The rows of M fall into 3 groups, and each row is roughly a mix of its group's hidden directions.
M, 111 rows:
[[-17 -34 -38  14 -27   1  32  11 -46  -8]
 [-21  20 -59  19  -1  -2  16 -33  14 -31]
 [ 64  25  21   1 -13 -18   0  23  24  18]
 [  8 -14 -22 -17 -64  10  10 -15 -38 -14]
 [ -3 -15  57 -29   3  -2  -1  32  22  37]
 [-24   7 -37  22  -3  11 -17 -43  49   6]
 [  2 -11  -2  21 -56 -18   9 -35  37 -20]
 [ 20  33  33   3 -18  21  -3 -41 -44   9]
 [-24 -26 -11  30   0  28   8  13 -62  -2]
 [  5 -39 -23   0 -43 -33  -2  -2  43  15]
 [ -7  43  30 -14  53  -7   7 -14 -25  22]
 [-17 -39  49 -16  15   1  -9  27 -12  38]
 [-25  -5 -42 -37  -3  11  26 -19 -33  34]
 [ 24  17   8   4  31 -15 -10  28   5  64]
 [  3 -16  24  -8  55  43 -31  18  -2  -1]
 [ 39   0  35 -22   6 -28 -19  31  22  36]
 [-16 -10  31 -26 -15 -16  17  10  20  62]
 [ 36   2 -21 -10 -48  -9 -29  -9  45   1]
 [-25   4 -31  -6 -28  10  16 -16 -62 -15]
 [  3  26   1  21 -13  29  -8 -23  -3 -66]
 [-11  21   2  18 -45   7 -37 -31   5 -43]
 [  8 -19   3  32  -8 -16  67  14  -8 -24]
 [-39 -13  -5  52  23  -4  -7  13  -4 -43]
 [-24   5 -50   7 -29   6  24 -38   3 -33]
 [-28  13  26   5  14   4 -17  41  56  13]
 [-46  14  23  13 -32 -19 -12 -48  15  -5]
 [-35   9   2  -2  70  16   2  -7  25  -4]
 [-14   0 -47  37   4  10  -7 -25  46  20]
 [ 11  -9  35  -4 -23 -40  13   6 -14  56]
 [ 53  -3  35 -12 -22 -26 -13  31  16  19]
 [-50 -10 -18  -2  37  42 -13   5  30  -2]
 [ 15 -19 -37   1   9  19   1  25  18 -61]
 [-57  -3 -11  -6  19  31  -8  17  43  13]
 [ 11 -22  46 -50  14  -3  15  17 -14  31]
 [-27 -29  19  30  30  45 -13   8 -17 -28]
 [-12   7  63  15   5 -28  -8  23  24  28]
 [ -8  11  -5 -31 -14 -16 -10 -45 -30  50]
 [  5  23  11   0  49  31 -36  40  15   1]
 [ 19 -12 -27 -14 -19  30  20 -47 -37 -21]
 [-62 -35  -1 -12  -5   9  -5  33 -24  13]
 [-24  50 -29  40  -2   9 -33  20   5  -7]
 [-27 -20 -13 -28  46  20  18  20 -11 -42]
 [  2  -5  56 -18   0   0  -3  25  47  30]
 [ 38 -28 -39  -9 -22  22  25  28  -2  31]
 [ -3 -40 -49   6  -2   3  -4  27  21 -44]
 [ 17  16   6  11  28  31  30 -23 -57  -1]
 [ 27 -12 -24 -28  21  -6 -16  55  32 -12]
 [-35 -17 -33  18  14  40 -12 -17  13 -43]
 [ 42 -13  45 -27  13   3  -8  15 -36  27]
 [ 63  36  -2 -25 -10  -3 -15  27   0  14]
 [ -9  25  -1 -31  42  10  29 -46 -17 -20]
 [ -1  14  41  65  -8  15  -1 -26  -4   7]
 [ 21  -2  43 -36 -32  21 -10  28  12  33]
 [-20 -25 -30  28  24  -7  17  53  22  15]
 [ 35  10  30 -35 -33 -45  -2  11   2  22]
 [-37  -4 -39  25  -2  14  -4  -9  12 -56]
 [ 44   6  16 -39  46   8  19  17 -17  14]
 [ 50 -19   4 -19   8  15 -11  54   9 -23]
 [-41  -9 -23 -33  15  47   8 -12  33   6]
 [ 36  -9   2 -21 -26  30   8 -46   3  39]
 [-19  30  27  30  21   2  16  33  47 -13]
 [-41  35 -37   4  29   5  13 -40   2  13]
 [-10 -30  20 -46 -16  49   4  -1  28 -14]
 [  1  33 -37  36  13   0  -1 -27  39 -32]
 [  2 -17  74   4  26 -23   4  10  -4   5]
 [-66 -24  -2   9  15  19  -9 -31 -11 -18]
 [  0 -11  46 -28  -1  -7 -10  54 -20  26]
 [-13   7 -55   9 -23  23  -3 -39 -24 -27]
 [-30 -25  -4  21 -32 -20  24  -7 -51  23]
 [-43  23  49  24 -11 -25 -15 -24  12   9]
 [ 12 -26 -46  10 -49  21  -9  -6   0 -34]
 [ 11   1 -44  15 -41  -4   7 -34 -43   1]
 [-16 -29  -2  15 -50  -1 -14 -39   1 -41]
 [-14  -9 -39 -18  35   6  13 -12 -57 -14]
 [-22  19   6  16  22  14 -17  21  64 -21]
 [ 69  36   6  12  14  -8  -5 -23   4   3]
 [-28 -10  14  -5 -39  15 -12  20  17  59]
 [ 32   3  29 -13   5 -11  -9  31 -14  61]
 [ 36 -25  -3 -27 -60   5   1  -1  18  25]
 [-15  21 -61   6  -4  26  14 -12 -40  -5]
 [ 31 -25  18  10  15  27   0  54 -29 -18]
 [  9  19 -16  -2 -33  33  21 -53 -31   3]
 [ 17 -13 -46  -7  -2  34 -15  37 -42  -2]
 [ 11 -31  20 -31  14 -27   1  37  49  -1]
 [  4  10  20  -8  36 -19   3  51  24  42]
 [-45  14 -26 -14  51  26   0 -20   4 -21]
 [ 22 -15  60  19  16  -5  -7   7 -46   7]
 [ 20  25  17 -12   8  29  23 -48 -40 -16]
 [  5  -9  55 -24  -9 -19   8  24  21  44]
 [  5  37 -50  36  13 -11  -9 -19 -19  29]
 [ -7 -10 -20 -47 -18 -19  -5 -18  49 -32]
 [  5   9  52  40  15   0   8  11 -38  31]
 [ 33  23 -38  33 -29  -4  -6 -30 -19 -30]
 [-21 -26  38  13   2 -43 -32  30  26   5]
 [ 42 -26  34   2 -46  -8   7 -31 -10  18]
 [ 23   4  11   1  40   6  -2  -2  15 -67]
 [ 47   1  53 -31  15   6  -3   9   6  28]
 [-11 -14 -23  -3 -33  13  21 -60 -31   6]
 [  3 -41  -2 -14   9 -18   3 -14 -51  45]
 [  2  16 -10  -6 -15 -48   7 -21  40  46]
 [ 18  -4  30  -6  32   6   4  49 -47  14]
 [ -3 -19 -47  19  -4  39  13   1   5 -49]
 [  2 -26  -6 -20 -58   3  17 -24 -32  29]
 [ 15  12  -2  15 -69 -23   2 -34   7   6]
 [ -3  34 -49   3 -48  27  -8  -2  13 -16]
 [-24   1 -59   8   1  -6  42  -4 -30  15]
 [-46   9 -28  -1  38  -4  15 -33  38   1]
 [ -3  40  57  31  12   4 -14 -12 -28  -3]
 [ 53   9  10 -54 -11  -1 -18  16  14  18]
 [ 39  11  51 -19  17  -8 -23  35  -3  20]
 [ 25 -43   3  -1 -27  26  54 -19  -8   1]]

Here is one row from each group, named. Which group is each of the other rows in?
[  0 -17  41 -21 -19  -4 -10  37 -20  50]	R
[ 27 -48   2   7 -43   6   5  -8 -37  27]	P
[-58  16   1   0  36 -10  23 -29 -22  17]	L

[ 20  12   8   8 -45 -40  -9 -16  16  48]	L
[ 0 37 -6 18 47  0 -7 -4 54 15]	R
[-17 -43 -41  25 -34  -1   3 -15  34 -10]	L
[  5 -48  30 -10 -18  -7   1   2 -56  18]	R
[ 37  33  15  -1 -37 -14 -16  30 -12  40]	R
[-16  19  -5  25 -20  16 -16   8  67 -21]	R
[-41  -6 -55  21  27  25  17 -16   1  -8]	L
[ 48   1  51  -7 -15 -19   1  35 -18  10]	L
[-24  39  20  17  40  -7  -1 -33  25  30]	L
[  3  20  38   4  20 -20 -22  50  38   8]	P
[ 51  27  23  12  13   8  -2  10  50 -16]	L
